rotation ticks, each row followed by its count of ticks:
The counts run from 0 to 451.
[118 125 139 189 152 115 108 145  89 115 128 173 111 113 151 116 153 114
 135  95  90 113 153 138 134 143 175 105 147 115 123 106 134  99  96  94
 121 164 136 148 100  85 126 171  94 128 102  81 102 170 143 107 155 152
 115 192 124 140 127 155 136  96 118 132 130 114 178 139 111 116 107 128
 140 113  54 139 104 132 175 105  68 166 165 130 156 145 117 118 117]	326
[121 171 122 193 165 128 115 136 102  93 119 182  97 106 163 123 155  85
 159 110  98  87 155 131 133 157 141 105 134 135 116 138 135 123 105 134
 128 128 124 160 126  76 139 156 111 131 107  93 102 176 134 123 172 139
 118 155 105 145 119 154 129  83 125 136 166 123 172 117 105 122 120 110
 164 138  70 135 104 107 161  87  79 161 170 130 156 155 115 137 126]	271
[128 157 129 196 168 144 122 130  96 104 107 193 101 116 161 128 155 112
 136 114  86  98 143 109 157 122 134 118 136 120 118 119 148 118 100 122
 152 127 154 156  90  91 132 156 131 101 103  90  78 167 118 124 172 148
  95 191  86 131 134 160 161 101 104 132 166 125 165 124 124 126 116 117
 156 108  64 133  86 110 163 107 112 164 125 141 138 122 126 134 111]	98
[129 127 139 196 164 132 117 147  90 122 118 170 118 140 141 136 134 112
 141  89  91 119 148 112 140 131 172 109 136 135 139 102 132  95  95  84
 143 157 146 157  88  87 102 171 133 121  92 103  89 182 136 118 170 163
 113 166 108 136 124 158 131  95  94 141 140 134 161 140 103 126 113 126
 151 117  76 139 102 158 180 110  77 182 139 128 144 133 109 124 102]	327
[113 176 125 184 157 136 106 114  96  84 108 178 133 111 160 135 159  69
 165  96  86  73 155  99 130 142 159 113 129 134 133 118 120 122 100 108
 114 135 142 157 109  81 112 161 122 139 125 122 102 177 148 132 155 132
 108 149 127 135 112 168 122 110 114 142 165 121 155 125 117 123 137 107
 172 132  74 150 118 123 167 119  72 156 170 144 164 127 114 142 132]	209
[120 176 113 194 155 157 131 110  93 105 104 182 122 114 146 132 154  78
 164  91  88  90 152  94 149 138 141 143 143 112 136 127 138 142 113  97
 141 116 171 151  96  78  99 162 152 134 134 102 104 166 143 126 138 119
 106 167 120 130 119 150 143 102  99 148 180 106 146 133 119 150 120 105
 176 123  78 135 102 116 163 131  87 153 120 141 161 132 132 123 129]	31
[116 125 136 182 158 119 118 122  88 103 118 181 109 126 146 142 138 101
 150  84  75  98 144  95 133 122 166 112 133 120 142  98 132  93 117  93
 120 159 159 156  72  69  97 164 136 137 106 115  82 167 117 115 169 163
 103 164 124 127 115 142 132  88 100 155 146 138 152 147 105 125 114 123
 143 109  90 136  95 140 164 117  90 170 117 146 136 107 120 125  95]	425
[115 148 123 179 148 121  93 112  98 117 121 170  84 130 161 135 149 108
 153 123  77 100 114 124 145 132 169 117 131 137 121 114 134 119 103 104
 107 137 130 154  96  76 123 151 110 120 101 104  82 172 140 105 153 169
 113 188  94 136 119 160 145 105 100 153 125 140 170 130 123 107 112 106
 141 102  60 134  87 118 167 122  82 158 163 146 164 128 112 120 119]	14
[100 159 126 190 154 125 103 121 108 130 126 178  84 130 150 121 148  99
 151 127  74 102 126 128 133 154 148  99 129 136 125 115 133 140 113 133
 104 124 134 152 112  58 128 148 115 122  97  93  91 190 136 112 144 150
 115 171  86 135 118 152 149  81 108 145 134 124 159 109 117 127 101 101
 156 112  65 129  85 107 165 103  74 160 162 142 164 147 105 117 123]	333
[113 138 121 199 150 102 129 145  93 103 128 168 104 149 141 135 145 108
 137 119  86 102 151 134 160 152 143 119 134 136 124  90 127  99 111 120
 117 153 123 160  90  91 115 165 114 114  96  93  92 180 140 119 161 152
 122 174 100 122 130 158 151  91 108 147 137 159 176 134 100 125 122 124
 154 115  82 133  88 146 157 112  79 169 153 140 145 141 103 121  92]	399
[129 148 115 190 157 114 115 125 106 119 118 165  94 137 158 131 152 108
 125 119  88 102 150 126 168 129 158 120 145 128 124 113 132 116 119 107
 138 143 144 154  94 103 128 167 129  92 120  79  90 195 139 129 165 169
 111 195  86 125 124 143 157  94 104 138 140 124 165 122 117 122 108 115
 154 106  68 134  90 129 164 106  86 158 120 138 144 133 114 121  93]	196
[ 99 155 104 178 143 121 113 114  98 100 114 161  95 137 154 141 136  79
 164 112  69  94 128 124 143 141 150 137 127 133 143 109 128 122 108  90
  96 138 137 154 101  78 103 161 107 134 116 107  96 157 155 117 147 152
 117 161 111 141 110 163 151 103 111 154 133 141 160 154 118 130 122 104
 152 107  75 146 100 129 157 119  61 150 158 153 179 132 105 112 117]	430
[127 152 145 175 170 150  98 110  93 114 109 191 112 107 152 150 130  97
 147  76  78 102 149  79 106 131 178 101 129 108 150 127 137 114 116  84
 108 127 160 150  80  63 108 147 131 138 105 116 110 164 129 115 148 155
 107 146 126 135 117 129 122  86 103 141 163 120 131 142 126 150 130 102
 149 124  78 141 112 135 168 109  77 171 134 147 147 109 126 130 125]	74
[126 162 127 183 156 160 115 105  94 105 102 181 119 100 167 139 169  93
 162 111  75  83 144 105 144 127 156 125 142 107 122 136 140 125 103  88
 139 131 170 151  93  66 103 159 135 133 127 107 101 145 133 115 148 147
 104 183 117 129 121 159 146 120 108 145 173 109 158 133 121 131 117 107
 161 103  70 129  94 106 171 131  88 143 127 160 159 110 137 121 123]	383
[136 172 131 164 195 146 109 130  76  97  91 176 110 102 163 140 137  93
 138  93 100  91 151  97 120 129 166  99 127 123 127 135 128 103 116 101
 127 124 154 163 105  78 116 164 136 141 100  93 109 139 133 121 182 159
 105 171 110 137 132 136 157  93 123 115 166 135 151 149 115 126 128 101
 163 122  74 140 111 111 152 107  87 170 132 147 146 124 124 115 119]	386
[112 154 130 199 150 126 143 129 102 115 123 160  91 119 137 126 145 100
 179 104  80 126 153 130 118 167 158 123 142 122 130 129 143 116 118 100
 114 126 145 150 106  41 106 152 122 144 113  86  99 170 122  94 142 146
 134 136 131 146 114 159 131  73 112 146 172 135 152 122  94 144  96 115
 157 135  87 125  96 117 161 101  66 174 142 144 143 160 110 111 106]	20
[119 141 149 183 162 132 105 120  80 102 126 186 128  94 159 133 150  88
 146  94  86  85 160 110 111 149 177  97 131 110 144 129 126 111 123 103
 111 155 161 146 106  61 115 152 115 151 118  93 122 157 150 117 144 153
 107 162 153 141 109 134 130  90 121 135 152 113 141 138 112 125 128 111
 145 119  64 131 119 119 162 100  59 157 162 145 153 135 118 126 125]	423
[114 125 159 201 153 123 103 125  93 130 138 200 115 120 145 120 140 119
 124  97  85 123 146  99 120 132 165  89 131 123 150  97 133 110  99 106
 114 148 141 149  94  77 121 148 129 125  97  94  98 188 141 112 135 151
 116 174 132 137 120 143 135  78  99 142 127 114 157 127 112 140 121 109
 142 115  74 144 112 144 172 103  66 166 168 122 152 136 130 133 120]	359
[129 153 122 192 163 128 125 128  97 133 126 171 105 112 153 119 142  82
 156 104 102 106 158 116 127 163 155 118 155 116 141 144 143 148 122 110
 126 141 143 148 121  80 135 166 128 124 125  75 116 177 152 120 148 138
 115 165 110 136 118 132 130  82 107 133 162  94 154 131 118 146 114 107
 173 120  56 125 110 121 156  98  61 162 146 139 166 162 116 103 116]	198
[125 156 138 190 166 154 125 120  81 104 103 185 124 132 145 136 148 106
 140  76  82  98 167  69 147 129 140 114 134 116 149 106 135 117 102 102
 144 129 162 154  79  94  96 166 153 125 113 103  94 173 139 131 150 129
 106 173 123 106 136 148 141 107  87 123 179 122 146 143 120 148 129 115
 170 129  84 137  99 133 170 114  89 156 122 144 141 119 125 142 113]	349
[120 161 128 172 170 148 102 101  77  93 101 176  98  97 165 139 150  89
 139 106  74  78 151  90 138 141 149 125 136 101 143 141 135 121 126 100
 119 115 161 156  91  63 111 151 121 132 125  96 112 140 137 114 143 137
 106 175 128 131 125 133 170  95 121 123 160 112 139 149 134 141 131  90
 172 120  73 131 106  97 155 120  76 154 122 172 156 114 125 120 127]	2
[103 126 144 188 149 114 108 151  90 122 136 175  90 125 150 127 167 119
 135 102  87 110 140 115 119 142 156 102 135 113 134 117 130 106 118  97
 122 153 141 147  91  50 126 157  98 113  77  75  73 167 113 106 151 170
 124 164 114 132 116 143 141  91 112 145 133 135 162 123 108 129 104 122
 139 107  72 125  77 109 172 120  83 162 157 135 134 137 125 120  98]	330
[104 153 122 204 150 142 115 119  90 122 116 174 100 130 133 131 163 104
 127  92  85 110 154  86 142 150 142 128 148 114 151 111 131 125 118  94
 152 125 149 147  81  74 110 154 131  99 111  85  71 195 130 129 140 143
 123 155 104 131 133 138 150 104 104 132 172 100 139 114 123 154 123 109
 169 121  79 134  97 121 183 122 100 161 131 135 123 114 134 146 111]	95
[129 161 140 183 171 146  98 117  91 101 109 199 101 117 164 131 160 111
 124 111  80  78 146  82 146 120 143  96 125 125 131 120 125 130 106 133
 131 126 160 155  83  82 133 146 142 120 102 101  93 182 127 130 165 141
 101 188  88 116 129 135 154 102 103 134 147 119 155 127 127 134 127 101
 160 110  73 131  94 116 164 114 102 162 137 146 132 113 126 138 121]	417
[141 142 113 187 134 137 120 101 108 117 121 166 101 127 155 139 148  80
 157 103  72  80 165 101 129 159 161 138 161 113 139 152 149 128 116  89
 124 134 154 142  85  67  97 157 123 129 127 102  94 168 144 119 154 151
 115 156 111 131 113 134 117  97  96 151 172 122 153 129 111 139 102 115
 162 137  79 117  86 127 163 110  77 176 123 159 138 119 126 116 114]	201
[130 148 143 181 176 146 119 138  85 117 104 188 127  90 149 124 147  92
 160  77 101 107 145 101 108 132 170 106 127 114 135 118 130 103 108  86
 125 143 163 155  99  56 102 165 131 151 109 107 110 149 122 109 166 155
 106 146 135 143 111 157 126  89 119 131 154 129 157 147 117 119 111 112
 152 117  68 139 118 115 169 117  75 175 154 138 160 133 116 111 124]	42
[119 167 110 190 145 123 114 113  84  92  95 142  94 138 144 145 130 101
 152 107  68 121 140 131 156 144 156 135 140 141 135 111 131 103 113  87
 116 112 136 164  82  68  90 161 122 125 121  86 105 160 156  99 140 159
 122 161 115 146 143 169 170 116 117 132 160 125 154 140 117 134 122  97
 157 124  68 145 113 132 170 118  69 153 139 159 168 133 114 124 115]	154
[119 147 148 194 163 141 121 141  72  99 115 199 122 108 141 115 167 111
 118  86  97  99 168  83 132 137 135 105 133 104 126 118 130 117 107 108
 156 137 156 141  87  86 131 176 122 110 101  78  94 173 141 129 156 142
 110 174 134 120 130 145 140  99 118 127 168 113 159 130 107 157 135 125
 165 123  78 134 101 116 160 107  88 159 141 133 128 138 147 144 109]	381
[108 157 124 191 158 123 101 122  80 117 119 166  90 158 141 157 131 107
 137 103  86 116 140 101 138 146 164 109 126 151 154  97 120 118 121 104
 105 129 129 156  89  76 110 153 122 126  84  98  96 192 144 124 154 162
 128 149  94 125 114 148 139 102  90 140 132 133 143 134 104 150 138 100
 162 126  79 146  94 150 160 118  60 173 154 141 147 135 113 133 103]	48
[112 154 148 173 166 137  94 127  96 107 122 186 118 108 151 133 170  98
 139  95  87  84 132 109 135 121 165  88 121 117 136 106 115 103 101 101
 121 161 162 168  95  66 114 153 126 134  97 106  82 164 114 115 161 160
 103 175 115 124 113 142 139  99 114 141 131 128 152 129 135 106 113 111
 142  96  63 143 101 116 177 130  92 154 153 135 147 124 110 122 133]	43
[ 93 144 138 203 161 126 122 128  99  96 116 198  77 111 140 101 166 107
 134 114  86 115 158 126 138 139 119 121 135 123 134 101 135 126 118 125
 137 119 138 160  94  54 133 164 107  93 104  80  81 183 111 109 149 126
 123 167 112 146 128 152 163  73 124 126 149 119 156 112 116 129 103 101
 164 137  80 133  90  94 156 108  93 165 149 134 147 147 111 145 112]	406
[107 135 126 199 142 112 138 140  78  92 134 180 116 112 146 114 178 101
 126 100  86  98 173 119 156 141 141 128 149 107 125 106 137 115 118 115
 156 151 157 147 101 102 134 178 119 110 114  68  85 177 144 137 151 135
 108 177 135 124 129 156 142  96 121 132 162 114 164 121 102 140 132 130
 156 118  74 128  92 123 159  97  90 150 142 138 138 140 130 142  98]	29
[111 165 135 198 138 141 110 113  95 107 128 186 119 112 157 126 171 101
 127 101  85  95 151 106 156 139 154 108 150 110 132 128 134 134 109 104
 153 145 161 154  92  78 120 160 128 123 108  91  84 185 141 131 135 147
 104 177 109 118 129 147 141 121 104 139 166  96 149 106 123 140 127 119
 163 104  71 133  89 113 192 124  95 142 145 135 144 126 139 147 125]	413
[ 89 137 121 203 142 122 120 110 103 101 126 182  74 129 134 119 146 115
 138 127  55 122 138 124 149 141 123 134 130 123 133 103 141 116 122 118
 118 121 142 160  85  54 121 156 110 102 107  92  78 179 125 104 128 134
 131 174 119 135 126 155 166  90 118 146 133 134 156 125 112 136 113 114
 140 116  78 142  91 117 160 117  85 159 150 151 148 127 110 128 108]	87
[131 166 128 175 161 137  84 116  95  93 107 170 111 100 178 148 153  90
 135 106  83  74 139 102 145 130 165  95 128 130 123 135 122 107 102 110
 119 146 149 168  97  84 119 158 128 140 115  96 117 155 137 129 171 158
  99 189  97 130 124 149 155 111 117 125 148 125 156 132 125 110 133 111
 154 103  65 134 112 114 165 121  79 150 155 146 161 117 116 118 128]	387
[107 159 122 203 135 121 117 112 106 103 124 159  91 135 128 131 156  95
 151  95  75  96 170 107 129 165 143 140 145 124 149 121 127 119 136 101
 123 124 142 152  81  53  96 159 130 112 112  88  89 189 131 115 139 134
 131 135 115 126 114 136 145  95 108 139 172 119 128 117 111 156 124 111
 167 142  92 137  97 124 169 120  75 164 130 146 126 138 117 138 110]	371
[114 150 134 202 158 108 111 142  87 121 127 170  80 133 142 132 147 111
 125 109  93 105 157 113 135 160 145 110 126 136 138 122 135 129 133 127
 110 130 125 160 108  75 134 156 112 110  84  76  93 189 127 122 162 160
 125 150  96 139 130 141 145  74 112 137 146 135 159 116 105 150 120 105
 155 138  93 134  84 125 148 100  78 175 158 139 135 151 111 132  94]	334
[106 130 128 187 152 124 118 119  89 113 116 177 100 113 146 146 151  96
 148  85  71 115 143 105 110 146 182 114 138 101 149 111 143 103 131  75
 104 144 156 143  89  56 100 150 105 143 101 107  99 154 137  99 142 164
 108 148 138 141 109 136 132  89 116 152 146 118 149 150 107 138 113 117
 137 124  82 131 109 130 168 121  68 169 132 159 151 119 129 110  99]	393
[117 186 102 190 160 134 117 123 103  86  94 151  95 124 158 128 156  80
 153 104  82  92 157 130 157 148 146 140 147 132 128 134 123 109 123  85
 135 116 139 172 100  79 117 168 120 110 124  86  91 165 133 120 168 143
 120 155 102 147 133 155 168 116 128 124 182 115 155 122 119 125 123  96
 177 124  67 147 111 113 166 119  84 153 138 147 147 135 114 126 114]	408
